In the data rows, the value 128 means zero.
Here are some numbered points:
[104 100 140 148 115 131 111 126 124  97 130 141  90 117 136 114 140  96
 136 138 104 125 146 147 106 137 101 112 124] 0
[104 130 119 126 116 133 177 166 135 146 152 103 106 120 114  97 150 171
 140  66 133 133 124  87 139 164  92 135 163] 1
[130 112 144 129 140 130  67 126 110 129 123 144 155 142 121 139 140 134
 131 123 109 131 144 142 122 127 109 114 124] 2
[107 106 128 149 100 119 130 129 124 101 120 139 111 133 128 118 126 114
 141 140 115 122 138 134 113 131 103 114 117] 3
[176 152 185 108 156 198 148 151 153  81 115 110 125 145 133 154 101 105
 119  83 135 142 128  89 102 235 191 190 126] 4
[ 81 146 102 163 234 213  89 161  93 127 160 151 161  56 255 140 194  70
  63   0 186 117 179  35 185 122  88 125  99] 5
[154 175  79 125 115 139 188 124 142 105  92  99 123 142  87 154 137 134
 112 110 143 106  87  92 129 161 151 158 165] 6
[150 152 184 122 141  25 110  68 114 126 181 179 206  63 215  81 104 110
  87 151 101 133 185 148 114  72 174 134   8] 7
[122 101 101 114 120 149  75 116 132 103 115 126 122 150 107 144 155 118
 118 162 125 115 143 138  86 123  91 119 116] 8
[108  98 121 126 155  73   4  86  70 170  89 201 202 136 166 126 141 203
 180 158 121  64  95 201 133  36 156  34  61] 9
[136 114 167 158  91  68 162 126 101 116 153 164 159 102 105 108 101 128
 166 146  97 116 101 175 131  90 139 121 103] 10
[109 118 165 132 126 116  57 113 125 151 132 172 155 117 126 115 193 156
 159 163 132 116 124 165 119 111  98  89 147] 11
[134 132 141 128  90  85 149 106 136 115 100 102 159 165  82 118  94 173
 146 167 139 105 105 125 121 143 134 114 113] 12
[125  76 120  99 226 195 130 138 137 164 141 137  65 114 161  75 128  33
  71 172 132 149 135  94 144 118 168 201  94] 13
[129 117 124 122 154 175 126 173 144 119 111 136  99 126 126 147 161  80
 103 122 126 130 112 114 127 117 122 163 162] 14
[112 143 112 142 223 179 149 183 108 185 159 136 102  52 127 152 174  83
 118  50 213  73 120 105 168  66 154 149 166] 15
[ 96  80 123 112 177 125  84 121 132 164 198 164  84  79 194 115 130 145
 120 117 105 151 210 160 157 106 113 106 172] 16
[120 122 137 117 188 138  52 101 105 137 116 152 175 126 143 126 163 122
 140 101 137  78 140 158 111 106 120 139 113] 17
[142  77 167 146 105  76  74 111 109 166 126 175 136 170 136 139 114 167
 167 202  57 152 144 200  91 122  93  64 142] 18
[209 149 225  43 171 228 169 198 176 132 119  93  39 118 107 196 103 101
 104 122  97 194 177  29  66 255 194 185 100] 19
[102  73  73  98 138 207  57 117 147  87  87 122 100 184 106 147 173  94
  81 157 155  93 129  87 103 153  84 114 103] 20
[122 171  68  95 106 107 148 137 184 145 181  65 117 131 130 166 158 143
  61 106 145 147 164 125 130 105 129 173 148] 21
[123 175 136 135  97  79 202  71 147 127  94  97 179 184  77 105  92 200
 133 140 141  96 110 122 139 160 128 115 141] 22
[122  83  94 118 128 173  78 132 143  96 100 130 118 160 100 164 153 109
 108 150 130 118 135 111 104 120  88 130 131] 23
[120 113 101 122 120 145  97 122 145 108 118 130 117 142 122 145 157 115
 103 146 117 122 132 131 105 120 105 136 127] 24
[146  74 139 147  79 102  72 124 100 103  85 174 124 140 144 125 133  97
 164 152  78 132  94 144 130 151  95 108 107] 25
[  7 194 139 140  47  71 232  70 100  87 143  88 162  69  48  77  95 189
 187  39 172  82  56 200 197 138 140 104 146] 26
[ 87 144  76 121  79 119 144  86 142 110 110 128 143 147 109  88 153 140
 149 146 164 101  86 164 148 135 143  78 102] 27
[133 121 113 126 137 133 102 132 125 152  93 167 128 140 151 123 148 131
 148 110 115 115 124 120 133 144 126 120 143] 28
[128 160  75 143 142 139  90  93 130 122 119 141 147 155 199 129 191 107
 126 109 146 137 128 143 163 134 106 112 144] 29
[142 129  96 143 117 150 147 139 141 122 126 141 111 129 152 132 153  85
  99 148 139 160  99 116 139 115 136 139 129] 30
[145 133 118  95 158 165 126 164 125 171 120 103  96 140  80 134 123 155
 137 150 148 122 135 112 133 106 140 125 169] 31
[144 129 173 104 149 156 108 136 137 125 156 115 137 127 145 137 104 147
 132 127 145 161 145 102 120 170 165 126 113] 32
[137 131 120 109 147 147 122 151 127 149 130 116 117 127 107 131 128 140
 128 129 141 125 129 117 138 115 130 130 146] 33
[150  97 125 145  71  98  93 116 109 103  65 168 119 155 136 115 154 112
 178 125  90 103  82 140 133 177  94 112 120] 34
[112 142 126 189 102  97 169 107 118 130 133 172 149 136 163  95 142 101
 133 110 126 132  79 158 175 141 141 111 104] 35
[142 116 123 127 145 139 138 132 140 157 106 129 127 147 154 138 101 101
 115 151 133 145 126 127 141 104 137 135 126] 36
[159 186  86 122 120 132 200 120 143 113  94 109 130 154  73 147 127 156
 118  91 134  80 111  87 120 160 141 151 177] 37
[124 143 169 142 118 118 186 123 139 105 145  55 130 137  82 196  42 118
  85 112 130 158 155 141  88 140 125 129 125] 38
[113  88 113 161 142 153  76 116 102 101 119 174 143 157 127 124 167 109
 157 123 123 116 109 134 142 126  79 106 145] 39
[116 137 129 127 178 152 135 129 142 136 184 120 114  82 172 131 145 114
  57 106 162 161 157  79 157 129 116 142 147] 40
[137 156 144 108 195 144 138 167 121 200 170 177  93  64 152 131 151  83
 123  64 112 155 124 133 175 114 139 222 213] 41
[158 133 140 112 189 109 149 154  97 225 116 137 104 126 146 127  68 156
 129 136 132 119 181 124 131  84 166 137 158] 42
[132 157 122 147 152 116 148 142 119 178 150 158 107 102 209 133 129  93
  92  98 115 177 134 131 195 112 134 151 151] 43
[103  96 107 111 161 212  99 147 141  95 118 122 108 121 142 162 174  71
  87 102 125 126 153 106 105 113  93 163 129] 44
[179 147 127 104 107  76 117 107 126 148 110 114 164 124  83 185 100 177
 142 145  93 104 163 161  72  82 126 118 127] 45
[156 115 140  94 177 155 112 198 102 173 131 100 101 113  54 155 109 172
 149 150 148 119 136 107 115  74 103 153 187] 46
[168 129 217 108 255 166 192 184 116 206 151 184  72  60  94 143  75 141
 180 104  68  98 142 134  79 111 154 244 255] 47
[ 99 103 103 127 159 210  99 154 157 102 117 131  95 121 147 152 193  54
  81 115 125 130 145 119 106 101 103 192 155] 48
[129 131 113 114 134 129 126 139 137 144 156  92 132 148 120 158  96 157
 109 130 116 146 164 136 119  93 130 108 126] 49
[119  74 144 121  94  88  55 125 122  90 187 134 151  91 107 133 176 122
 127 145  51 146 141 211  71  86 103 128  82] 50
[121 188  83  74 119 115 134 102 140 143 167  58 151 105 109 110 107 140
  91  84 172 134 106 104 153 118 168 134 110] 51
[114 121 107 124 132 161 109 132 139 108 108 128 124 147 132 133 152  99
 106 140 126 114 139 132 109 119 113 150 125] 52
[106 150 127 164  72  73 126  92 109 106 132 152 176 106 135 110 150 157
 151 119 127 116 109 167 140 101 131  77  90] 53
[136 120 187  93 167 216  78 124 132  60 148  80 157 125 129 169 106 107
 114  71 153 160 136 102 101 155 157 154  79] 54
[172 110 126 153  74  83 166 139 116 103 134 128 136 110 105 137  83 126
 152 160 111 149  94 123 120  97 152 111 106] 55
[125  98 138 124 144 156 130 126 132 116 117 123 105 138 126 130 112 111
 115 143 131 120 137 110 117 139 118 135 128] 56
[173 142 190  86 163 232 125 138 148  66  89  71 144 131 129 166 142 147
 129  69 175 141 130  42  85 226 168 126  88] 57
[194 158 200  96 145 182 141 152 160  92 129  92 122 131 119 162  93 106
 116  85 129 173 120  96  99 237 204 195 140] 58
[129 133 156 134 151 116  62 126  87 124 146 124 177 113  84 136 132 152
 139 127 113 121 147 172 117  78 123  99 117] 59
[138 130 172  91 162 204 105 137 153  88 146  95 132 131 126 152 132 117
 113 111 156 151 132  95 108 177 151 141 106] 60
[113  98 140 146 110 141  97 140 126  65 106 139 105 126  89 112 146  82
 184 129 129 104 116 152  96 142 105 103 119] 61
[136 145 131 121 109 127 178 144 134 112 105  97 136 138 101 134 132 162
 125  85 131 122 118  77 120 156 103 134 135] 62
[ 66  82 163 116  81  89 194 229 128 151 206  11  65 114  85  53  58 193
 144  82 114 194 184  42 109 167  61 117  98] 63
[117 169  56 145 121 143 165 124 157 146 119  99 130 181 154 150 142 170
  84 111 172 136 148  93 166 129 104 110 167] 64
[110  95 140 113 175 120  84 137 131 176 178 147 112  93 161 128 130 146
 129 115 110 157 184 148 143 104 120 109 164] 65
[100  97 159 121 180 113 185 204 120 196 130 102  47 135 164 104 134 162
  94 140 121 151 181  69 134 181  49 139 167] 66
[174  73 108 167  56  71 169 153 112  83 131 140 114  95  89 135  71 112
 162 202 110 154  97 130  98  74 156  98  99] 67
New points follow, each followed by the numbers of its five nearest points above by angle, nearest first.
[ 88 106  73 106 193 167  88 117 137 170 172 137  83  85 185  37 184  84
  64 166 175 127 146 109 174 101 161 162  98] 13 40 5 16 48
[123 153  85 160 139 136 185 177 127 163 113 105 115 141 137 150 123 153
 105  85 196 107 107  88 193 111 133 110 161] 64 15 6 1 37
[112 152 162 137 138 131  38 114  88 121 172 117 196 123  86 145 126 174
 114 112 112 133 157 173 130  73 127  94 101] 59 2 9 50 17
[116 105 127 126 126 125 110 121 125 136 122 151 117 124 153 108 155 111
 132 141 106 123 139 152 128 132 115 138 123] 0 25 11 50 16
[105 131 178 131 161  90  24 128  53 116 185 131 223  62  31 170 106 205
 154  90 110  98 150 200 137  26 121  27 104] 59 9 2 45 50
[ 98 154  94 158 178 174  93 121 111 110 160 126 165  79 207 130 192 100
  83  32 166 127 166  82 166 114  96 131 110] 5 40 29 15 44
[163 120 125 155  67  89 155 142 127 106 141 126 139 111 105 137 103 130
 148 133 115 149  82 118 133  95 150 114 107] 55 67 10 53 12
[143 152  94 129 144  87  47  56 128 122 133 138 203 153 204 133 173 106
 117  98 113 139 131 169 136 133 118 124 101] 29 17 2 7 9
[112 108 103 153  75 124 128 124 131  99 115 132 134 156 134 126 131 141
 126 169 138 117 125 123 122 119 107 101 102] 3 27 8 12 67
[152 166  89 119  98 100 162 125 151 144 145  88 114 132 123 118 109 119
 114 114 138 157 109 113 138 140 166 127 128] 51 21 6 37 64
[157 119 130 130 104  99  96 130 118 123  78 169 117 142 136 113 146 108
 160 111  96 115  92 129 136 172 117 127 142] 34 25 28 39 61
[196 132  97 155  59  76  96 111 108 102  34 150 107 170 116 102 165  99
 188 109  92  88  53 151 140 200 109 136 139] 34 25 28 61 39
[117 135 114 148 131 133 113 113 127 120 118 136 138 129 161 118 154 108
 120 113 141 112 134 133 140 137 115 125 115] 29 5 17 39 35
[133 158 107 116 166 131 146 104 113 128 162 163 163  80 202 105 161  68
  87  95 121 182 108 116 186 101 145 188 114] 43 40 41 5 30
[132 127 124 138 129 131 142 127 140 151 107 133 118 144 138 124 114 113
 118 152 126 136 123 127 143 117 132 140 139] 36 30 13 43 42
[124  99 111 114 137 166  77 133 127 113  97 143 121 155 104 157 156 113
 122 142 122 105 136 114 111 115  90 133 132] 23 8 20 24 52
[140 137 200 141 140  44  95  78 101 125 169 165 198  71 177  79 128 106
 109 159 110 120 163 179 105  90 158 147  37] 7 10 50 53 9
[193 147 246 112 125   0 149  67 100 138 170 180 212  50 216 111  66 119
 102 175  73 145 188 178  70  70 188 117  11] 7 10 53 45 50
[ 27 226 138 138  43  53 249 102 110 133 126  79 127  63   0  43  92 188
 203  52 161  84  11 230 210 162 175 145 225] 26 22 27 1 37
[130 126 117 133 154 144 141 117 141 155 112 124 131 143 164 142 106  89
 106 150 138 142 136 123 138 117 131 139 127] 36 13 30 43 56
[128 155  89  89 133 133 150 129 135 149 164  80 128 111 108  91 113 121
 114 116 171 147 108  93 156 109 152 141 120] 51 21 33 40 15
[ 53 181 106 147  80  76 200 124 118 131 156  97 126  86  48  72 106 157
 183  72 148 127  79 178 185 139 128 135 183] 26 1 22 27 51
[128 135 146 128 126 108 168 132 129 164 126 124 141 154  97 105 126 203
 169 121 127  94 120 115 122 152 114 105 182] 22 1 12 62 37
[130 160 192 138 118 107 207 120 132 112 165  10 124 148  67 219  16 129
  57 112 115 170 194 155  76 128 126 139 123] 38 49 63 45 21
[ 93 160 122 132  97 105 164 118 122 120 127  99 143 109  76 103 114 146
 159  99 154 115 101 154 158 133 136 122 144] 26 22 27 12 51
[112  80 149 145  97 137 146 123 130  82  83 152 132 166  85 132 111 132
 145 197 117  99 127 136  99 124  96 141 132] 3 61 12 8 23
[168 119 124 132 155 130 145 150 140 170 110 114  95 123 132 144  86  87
 107 149 152 125  99 112 151  94 159 134 147] 36 42 13 31 33
[110 125 121 133 127 120 134 112 120 132 134 133 135 141 137 118 105 140
 118 164 134 126 151 139 129 109 130 116  99] 7 9 49 18 53
[157 117  78 166  63 135 169 151 143  85 121 145 116 131 152 165 128  77
  90 129 110 185 104 113 125 101 138 138 114] 30 67 55 14 36
[ 81  34  82 102  92 113   0  86 136 112  60 160 121 197 123 141 194 107
 179 234 113  39 148 185 109 114  32  66  99] 8 24 23 39 25
[134 131 138 128 130 137  63 117  97 116 129 111 179 134  97 137 147 160
 130 131 120 116 145 159 114 100 123 105 107] 59 2 9 17 11
[143 133 161 130 123  74 123  96 117 126 141 147 166 111 164 108 115 124
 120 143 112 125 157 145 118 118 142 128  79] 7 10 53 9 50
[120 130 137 126 141 132 134 141 129 151 141 141 118 115 146 124 132 140
 141 100 121 130 131 125 140 135 125 141 154] 41 47 1 65 43
[109 135 124 150 103 109 123 110 113 118 122 136 156 129 141 112 144 144
 136 122 132 120 111 148 144 118 125 107 105] 53 35 27 9 26
[106 146 196 147 120 131 223 119 146  93 170  16 115 118  71 219  17  94
  47 101 128 186 171 136  75 142 125 153 129] 38 49 58 19 63
[128 150 156 124 127  87 205  98 113 149 106 122 156 162  64  92  86 188
 133 157 136  96 117 107 130 143 122 149 161] 22 12 37 62 26
[141 140 100 120 105 123 156 129 138 125 123 106 115 141 122 121 118 119
 124 133 128 139 117 118 125 143 150 126 120] 6 37 51 55 30
